128 stands for zero in the data rows.
Each row has a hidden score. How much does it go up from the first row of each pair to the second? 20 means little or no change, 40 a big rise and 0 a big fall. The score is a weighted sum of the row's numbers plus the product of two more (or one squared), each taken from its middle value.
[173 155  97 166  57 185  43 222 159  99 136 113 167 220 130 155]
[ 91 150 104 125 143 105 140 147 105 159 143  98 126 121 145  86]: 12
[135  77 154 114 150 171  99 109  71 181  99 154 121 141 170 147]
[161 122 143 125 130 135 147 116 168  69 108 154 128 116 101 156]: 28
[ 92 130 102 124 135 113 137 149  91 157 133  92 129 129 149  94]
[141 142  99 152  99 159  96 175 150 104 128 125 146 156 138 143]: 32
[136 121 153 117 157 100 165  75 149  95 119 154 104  82 104 121]
[161 111 132 129 127 200  96 137 127 137  95 153 132 156 134 163]: 34
[153 148 112 146  95 136  96 143 144  99 133 128 145 167 128 142]
[ 87 139  99 136 129 131 126 166  81 169 151  76 136 148 173  95]: 16
[147 152 117 156  96 136 102 158 149  95 127 129 150 167 105 149]
[169  99 154 110 132 142 113  92 152 110  99 177 124 129 123 168]: 20
[172  87 169 123 130 173  96 104 139 127  94 175 118 139 134 169]
[164  99 157 125 139 132 120  89 153  90  99 169 120 124 118 162]: 21
[157 140 122 143 107 122 122 117 186  66 117 145 138 142  93 160]
[134 100 162 104 152 122 133  81 135 127 133 169 111 106 133 185]: 14
[ 94 126 111 133 118 156 110 156  81 192 140  96 131 146 176 105]
[116 149 156 117 143  72 187  87 189  77 132 141 121  64  71 121]: 24
[176 140  98 154  76 190  61 187 156 116 113 123 148 210 138 157]
[105 124 135 115 143 101 158  91 116 131 139 120 114  93 127 113]: 9
[ 86 149  91 120 123 127 132 156  91 157 155  70 129 141 148  89]
[ 61 159 101 123 150  69 182 114 114 132 160  69 129  91 115  51]: 25
[ 36 173  91 135 122  57 188 142  86 165 182  44 121  96 133  34]
[145 149  87 149 107 160  82 200 141 120 133 107 153 182 144 137]: 37
[151 121 138 126 122 144 113 138 135 129 122 149 127 138 140 159]
[ 88 151 104 125 122 110 143 143 105 148 159  90 130 125 116  74]: 17
[ 65 183  66 153 113  46 154 170 123 124 171  64 138 120 118  76]
[ 62 149 101 117 147 109 167 135  86 169 158  72 123 101 148  65]: 25
[149 137 170 126 132  62 192  53 212  36 122 165 115  61  37 142]
[ 58 164  96 136 111  85 180 136  90 160 167  61 130 101 138  64]: 22
[ 84 148  97 152 118 130 125 150 102 160 160  80 134 139 141  83]
[135 113 170  97 154  80 172  78 148 111 123 147 114  91 102 138]: 31
[139 120 141 119 133 132 130 121 135 124 116 136 126 122 126 138]
[151 120 178 111 144 105 160  72 196  69 109 168 116  81  75 160]: 20
[146 124 143 133 119 138 118 129 138 116 136 135 130 154 122 138]
[ 86 151 100 131 129 118 131 142  81 171 147  82 127 128 150  84]: 12
[122 133 112 131 117 132 112 139 119 116 143 117 134 141 140 129]
[140 120 141 125 148 133 152  94 151 114 122 143 123 114 104 154]: 31
[147 165 147 129 111  53 162  98 217  38 125 147 132  96  56 138]
[ 62 159 105 132 138  86 171 129 107 136 162  73 128  94 122  72]: 15
[ 61 180  82 155 110 101 159 179 110 140 177  51 136 127 123  56]
[ 58 182  82 132 109  98 175 161 104 138 169  53 138 127 124  65]: 28
[133 134 162 115 150  75 177  74 191  58 113 165 113  63  62 138]
[ 64 159 113 120 139  59 176 122 100 147 160  70 125  96 128  62]: 20
[133 143 112 130 128  47 148 129 156 101 155 133 129 114 110 128]
[133 120 155 116 150  77 160  67 163  94 133 152 115  81  93 133]: 22
[ 79 152 103 133 134 114 136 164  84 167 158  73 138 139 147  73]
[175 117  95 169  88 199  56 191 136 151 114 144 148 220 158 151]: 25
[170 100 128 142 131 181 111 147 120 146 114 156 128 168 163 165]
[ 71 157  99 135 132  77 160 141  91 146 174  70 129 108 135  67]: 8
[ 86 141  97 126 163 140 134 152  81 166 143  90 127 142 163  90]
[177 137 103 160  85 190  56 209 138 116 120 133 154 209 140 158]: 24
[121 125 115 145 120 142 118 149 109 148 128 122 134 148 141 117]
[ 27 166  86  97 145  79 190 149  70 147 183  45 121  94 140  42]: 12
[172 169  76 165  65 169  62 218 165  72 123 110 165 217 106 152]
[ 39 169  95 133 132  82 170 156  59 168 175  40 126 102 152  16]: 10
[160 109 169 125 140 138 122  99 152 116 116 170 120 119 116 162]
[163 114 155 125 131 104 132  89 177  75 116 173 122 103  97 152]: 17
[ 90 135 103 128 141 110 137 146  74 175 146  92 128 140 158  98]
[151 125 146 115 107 110 130 107 160  80 117 156 128 117 102 153]: 21
[ 32 167  89 116 132  95 184 142  69 165 184  38 125 105 145  31]
[ 69 143  76 138 142 131 137 161  50 200 164  63 127 141 184  66]: 16
[122 136 106 140 118 140 114 143 107 142 126 117 136 141 150 128]
[151 105 143 131 123 165  87 140  93 145 110 151 131 160 159 159]: 13
[156 105 142 124 119 172  82 147 131 137 110 141 127 145 142 157]
[171 133 116 155 118 181  62 181 149 109 119 131 150 188 133 162]: 34
[167  97 143 138 117 184  75 135 111 157 101 160 129 160 161 158]
[172 132 108 163  92 179  69 168 126 109 129 134 147 188 135 162]: 21
[160 140 137 138 111 124 105 141 172  78 132 146 136 138 103 155]
[ 67 158  84 132 132 110 162 163  83 157 162  60 131 122 159  74]: 22
[ 87 159  77 144 115 125 136 159  89 144 156  80 134 135 153  75]
[155 115 136 137 128 133 103 129 141 110 112 152 127 132 136 154]: 25
[161  69 161 104 143 193  93  96  99 175  99 177 119 136 167 178]
[157  73 164 120 165 171  98  84  95 186  92 171 115 129 162 175]: 20
[ 83 156  91 122 124  99 140 153 100 154 155  76 138 130 142  88]
[ 58 188  71 153 111  65 171 176 118 127 204  48 140 114 124  56]: 12
[ 58 150 102 135 144  87 174 129  82 168 165  81 120  98 138  52]
[109 149 150 116 166  63 197  76 183  68 144 134 123  52  70 113]: 34
[169  99 122 131 129 199  82 147 117 154 103 163 133 177 168 177]
[ 81 153  93 141 123 123 133 164  83 174 154  76 128 140 150  75]: 7
[ 52 150  77 136 132 107 147 156  39 180 174  43 130 137 165  53]
[168 131 107 126  93 169  66 178 141 125 120 129 134 192 115 158]: 23
[ 81 153  97 136 120 117 136 159  94 162 148  82 134 151 158  82]
[171 163  77 163  65 178  56 226 161  89 116 112 162 229 128 137]: 22
[145 131 127 139 122 141 109 144 141 116 126 137 136 142 131 144]
[149 149 130 157 109 112 125 130 181  69 123 142 139 136  84 162]: 23
[168  94 136 122 126 192  87 132 114 158 129 166 130 163 174 169]
[132 113 157  94 153 107 157  78 142 116 122 178 108  89 101 133]: 7
[ 96 160  88 155 137 133 119 207  94 165 158  70 139 168 148  83]
[156 125 159 120 140  99 156  80 183  85 114 172 115  86  82 155]: 20
[167 126 135 128 130 134 120 134 152 113 128 152 135 130 121 136]
[144 115 135 130 126 147 111 147 126 139 120 150 130 146 135 150]: 12
[ 88 165  72 149 103 130 107 192  96 148 162  65 144 160 157  96]
[170 111 163 157 136 102 131 120 185  91 105 170 114 113  96 175]: 32
[150 117 159 122 140 116 134  96 173  94 114 161 123 108  78 150]
[174 135 101 157 103 164  76 169 157 100  95 145 142 189 119 159]: 27
[ 61 146 100 121 136  91 184 139 100 159 150  70 120  95 142  51]
[ 95 146 109 132 124 108 137 141 104 153 148  87 127 127 135 103]: 19
[165 114 150 123 140 126 144 102 164  93 101 172 122 107 100 157]
[105 116 145 112 150 112 173  85 124 132 128 130 117  87 118 117]: 18
[114 140 158 105 160  71 185  83 177  68 124 149 117  65  77 122]
[ 61 151 107 126 142  95 168 131  78 162 175  72 124  97 162  61]: 18
[158  76 147 124 147 172  92  95  99 164  96 160 125 148 167 169]
[ 84 147  83 127 122 117 135 152  82 156 151  69 134 143 163  76]: 15
[147 146  84 138  86 154  82 203 126 122 152 103 153 197 160 132]
[165 101 149 122 130 143 107 103 146 119  95 175 126 131 118 152]: 11
[ 66 140  89 123 136 122 144 156  68 192 146  63 129 128 162  84]
[144 131 163 108 153  72 176  42 224  35 120 173 115  62  49 172]: 24
[126 123 118 131 119 126 110 156 108 150 154 124 131 137 152 130]
[127 136 166 111 150  79 170  72 156 101 113 151 114  76 110 135]: 34
[ 42 167  93 133 142  98 176 141  73 182 177  43 122 109 160  39]
[165 150 129 125 104 122 113 133 186  59 119 148 139 140  93 156]: 25
[107 127 159 101 143  83 162 100 127 132 136 124 116  83 110 110]
[147 153 103 153 104 126 105 165 164  95 134 121 146 162 107 143]: 28
[167 103 166 114 131 149 114  97 150 102 101 175 121 125 120 171]
[171  65 167 110 151 186  94  92  97 172  91 178 114 136 170 178]: 21
[148 148  85 170  76 163  79 192 140 108 132 107 153 194 143 158]
[162  66 161 109 146 176  90  88  97 165  92 174 115 132 180 169]: 13
[127 124 111 131 121 152 108 146 109 159 134 119 125 151 154 129]
[175 144 114 165  92 154  74 182 168  91 123 138 147 183 127 160]: 30
[ 84 140  91 127 126  96 126 165  76 171 169  82 132 142 159  82]
[135 118 139 125 129 134 114 112 139 116 118 146 123 131 130 139]: 24
[ 53 154  82  91 137 117 156 174  60 170 176  52 130 131 167  73]
[144 114 127 142 129 148 117 130 138 126 103 141 128 142 137 147]: 18
[172 137 103 151  92 175  58 187 140 116 116 136 151 195 141 168]
[104 127 143 127 146  78 174  97 139 131 132 126 121  89 107 122]: 17
[154 141 111 139  98 161  82 187 145 108 130 130 140 174 131 160]
[141 143  97 155 100 163  82 197 128 126 129 107 150 197 140 141]: 28
[164 106 166  94 140 157 113 100 149 111  87 171 123 129 121 219]
[127 143 131 128 131 107 147 116 158 104 139 134 129 121 101 128]: 19
[ 71 140 105 114 136 112 149 142  73 187 147  76 124 111 145 104]
[103 142 143 115 144  75 180  89 150 103 131 119 119  70 100 105]: 28
[156 143 128 135  99 126 119 145 180  77  99 146 144 142  81 143]
[130 119 150 107 137 100 165  73 137 118 113 153 108  81 112 137]: 9
[156 115 165 123 140 108 137  96 164 107 103 168 125 104  95 155]
[ 75 146 101 126 126 126 141 152  82 163 139  83 133 129 156  81]: 16
[ 90 146 103 127 126 114 131 136 104 167 152  87 129 121 135  86]
[162  92 145 127 135 191  82 137 107 166 106 152 122 166 156 166]: 19
[ 37 158  85 134 137  88 181 155  62 178 186  41 122 101 153  74]
[ 64 151  92 139 129 124 133 168  65 196 171  58 131 131 163  66]: 24
[167  64 165 128 162 195  85  90  87 176  90 184 112 135 190 171]
[ 71 173  91 171 119  95 152 174  92 147 179  51 137 130 143  51]: 22
[167 140  95 174  82 168  57 198 139 109 100 120 153 203 131 164]
[162 109 167 117 136 113 128  91 175  97 105 177 122 112 104 166]: 1
[166 142  88 157  86 164  65 193 144 101 125 127 150 205 134 156]
[165 149  96 159  88 193  67 193 148 120 134 122 156 205 123 152]: 30
[143 139 175 115 152  79 185  49 201  52 121 161 116  60  54 151]
[184 115 110 144  88 206  36 195 134 151  79 145 149 220 170 171]: 23
[130 133 163 107 150  85 175  82 172  80 120 158 117  74  78 142]
[176 132 120 155  91 169  70 183 167  92 114 145 148 191 122 165]: 22
[109 130 142 103 149 106 171  75 125 132 124 126 114  88 121 102]
[ 62 156  86 135 124 105 140 167  71 189 188  64 131 126 150  62]: 4
[132 127 210 104 146  94 168  86 167  96 113 155 125  73  92 143]
[115 137 156 116 141  57 189  87 188  73 134 127 116  64  78 118]: 6
[150 134  92 150  87 160  85 201 136 129 132 108 152 195 145 134]
[162 109 132 133 117 178  87 140 123 135 100 151 131 157 154 163]: 20
[174 155  79 175  64 188  48 224 154  89 137 112 163 223 125 159]
[ 96 149  93 147 113 121 126 164  77 165 160  73 136 138 169  93]: 22
[160 140 124 132 123 113 125 152 185  69 125 142 141 139 109 149]
[154 128 137 127 125 144 117 127 141  94 115 151 130 139 129 146]: 16
[141 139 176 107 145  74 178  66 201  45 118 170 109  59  56 137]
[ 94 146 105 126 126 113 138 153 103 165 164  92 132 126 133  87]: 25
[143 124 126 140 107 138 106 144 132 139 129 132 133 136 122 125]
[148 140 182 110 144  63 188  61 220  42 122 167 114  59  40 114]: 24
[120 134 115 148 128 142 115 152 109 139 138 114 138 145 143 118]
[ 69 134 112 144 133 118 151 143  59 195 152  76 124 115 198  69]: 23
[ 63 184  71 148 118  73 162 182  96 137 174  44 135 118 126  45]
[150 120 182 109 150 101 150  77 172  91  98 174 120  85  68 159]: 25
[169  63 166 112 150 201  81  95  99 177 103 189 128 138 186 169]
[ 62 181  76 134 128  93 153 168 101 139 176  48 140 128 122  66]: 7
[ 59 169  98 123 133  75 192 125 118 136 167  72 125  82 117  51]
[174 133 113 167  83 166  60 180 169  97 118 136 148 200 124 166]: 21
[102 107 106 149 135 158 100 139  68 198 139 100 133 151 161  96]
[160 112 132 132 126 151 123 124 122 129 111 152 130 139 122 148]: 25
[135 129 128 136 109 139 110 170 147 111 123 132 136 145 120 132]
[171  93 133 117 124 178  74 128 116 150 105 157 130 163 161 169]: 27
[159 115 157 127 149  68 125 102 166 104 108 184 123 112  95 161]
[138  77 150 119 142 164 102 101  60 203 109 151 114 144 187 160]: 22
[ 58 149 104 116 145  85 175 128  90 164 165  76 123  98 135  76]
[144 142  86 150  86 173  84 197 124 137 130 102 146 203 151 131]: 26
[133  94 139 122 137 157 115 118  91 172 106 147 116 132 166 162]
[177  49 161 117 155 212  57  96  80 198  68 181 117 156 194 187]: 28
[136 111 170 114 162 105 164  71 140 114 120 161 111  87 103 142]
[176 150  80 180  67 187  54 225 154  99 113 117 160 232 134 157]: 28
[155 113 164 120 125 142 139  99 161  92 116 161 137 116 104 167]
[ 81 142 101 139 124 139 140 147  72 173 147  87 128 133 160  86]: 5
[149 128 143 120 119 127 117 153 160  95 133 143 130 128 113 159]
[ 63 159  87 136 119 100 151 167  69 172 178  57 130 126 169  59]: 20
[118 146 156 102 157  73 185  82 177  71 126 138 121  64  71 126]
[115 141 167 106 150  67 193  73 176  72 131 140 120  73  64 130]: 22
[130 105 161 110 160 103 156  81 142 106 114 151 120  84 111 139]
[133 121 149 123 126 122 150 125 151 114 121 140 115  94 119 121]: 15
[126 129 153 119 141 103 157  88 155 104 124 139 121  90 109 124]
[141  95 157 112 159 128 143  96 127 132  96 159 112  99 129 147]: 17
[166  95 136 135 123 174  83 141 114 144 111 164 131 165 170 181]
[131 137 131 148 131  65 146 133 162  88 129 134 129 113 103 129]: 21
[ 32 168  88 132 145  96 179 127  55 181 171  44 128 109 147  39]
[ 34 166  84 124 134 120 174 159  67 182 193  44 123  95 149  35]: 10
[148 127 122 130 122 140  93 134 135 134 126 134 133 151 119 136]
[145  79 154 128 139 183 101 103  71 186 104 159 114 137 171 152]: 19
[ 39 175  84 138 130 106 178 147  65 175 177  44 125  88 156  42]
[103 133 149 110 156  83 172 127 135 112 145 127 117  78 100 101]: 4
[131 124 170 109 143  88 170  72 161  94 119 155 114  76  94 126]
[ 86 166  76 146 105 122 123 197  97 136 160  66 142 155 142  75]: 14
[ 65 149 100 113 152  95 176 129  78 164 155  82 126 110 149  73]
[136 154 156 129 138  89 177  81 193  48 129 149 120  72  57 137]: 20
[165  96 141 132 128 185  85 143 122 194  98 156 130 165 147 180]
[178 136 114 144  98 168  69 177 148 100 126 138 146 196 132 168]: 15
[104 134 146 109 160  85 171  87 134 114 134 123 116  80 108 107]
[ 33 169  87 128 137  76 194 133  81 154 179  41 123  90 131  31]: 15
[128 114 163 123 153  88 166  78 153  97 119 153 116  86 107 135]
[165 104 149 116 117 128 131  94 154 111 108 173 126 115 105 172]: 23
[ 63 157 109 134 146  84 166 122 103 141 154  83 120  86 138  74]
[138 140 158  78 143  61 181  80 191  56 120 158 118  76  63 174]: 26
[ 65 147 111 132 134  74 174 123  97 156 158  77 126  89 120  78]
[123 138 146 115 137  66 196  72 179  71 135 139 116  67  64 122]: 22
[169  90 153 114 140 149 104 112 144 126 102 179 127 129 135 168]
[140  87 153 119 146 174 103 111  87 188 102 150 119 135 174 145]: 21
[172 160  82 141  59 165  45 225 172  80 138 111 163 222 113 162]
[170 167  80 173  72 169  57 222 165  93 134 106 165 220 131 159]: 25
[ 72 175  83 142 110  95 131 186 103 143 169  63 143 124 122  56]
[ 62 150  90 146 129 115 145 152  66 193 172  66 129 129 172  59]: 20
[116 130 111 134 126 126 114 143  99 148 137 121 130 149 147 122]
[ 87 146 105 137 125 117 141 133  94 152 138  91 129 121 147 101]: 29
[105 125 149 118 149  95 161  98 113 116 125 119 117  81 119 105]
[132 117 169 104 149 102 161  72 156 115 117 155 116  83  94 130]: 21
[ 66 157 108 130 133  69 183 138  92 140 156  74 117  89 113  47]
[170  75 168  88 142 164 102  91 112 146  95 182 119 127 154 186]: 36
[ 60 162 102 139 128  95 178 131  90 148 153  76 130  94 123  62]
[122 135 113 135 121 111 122 145 125 133 126 113 131 138 134 137]: 13
[174 161  77 172  58 186  60 197 168  84 129 112 164 221 112 164]
[158 129 126 143 122 143  91 142 136 129 118 136 133 155 114 158]: 11
[147 158 146 124 107  54 162 108 216  36 130 133 125  96  48 138]
[152 123 159 109 127  92 151  64 189  71 103 174 112  75  72 139]: 20
[145 155 143 135 108  57 165 113 204  38 128 139 129 100  49 129]
[175 127 110 152  93 178  67 175 140 117 114 136 149 195 131 166]: 28
[128 128 122 135 135 152 108 142 111 139 129 122 135 146 146 128]
[165 136  99 152  90 181  61 200 136 124 126 122 153 212 137 153]: 19
[ 72 131 109 123 137 125 153 134  66 176 132  79 123 115 167  77]
[ 61 161  94 134 135 100 183 141  90 163 170  62 125 104 123  56]: 15
[161  61 172 109 150 181 124 111  87 180  81 177 117 130 169 164]
[144 147  85 155  86 174  75 197 125 129 149 105 156 199 151 135]: 21
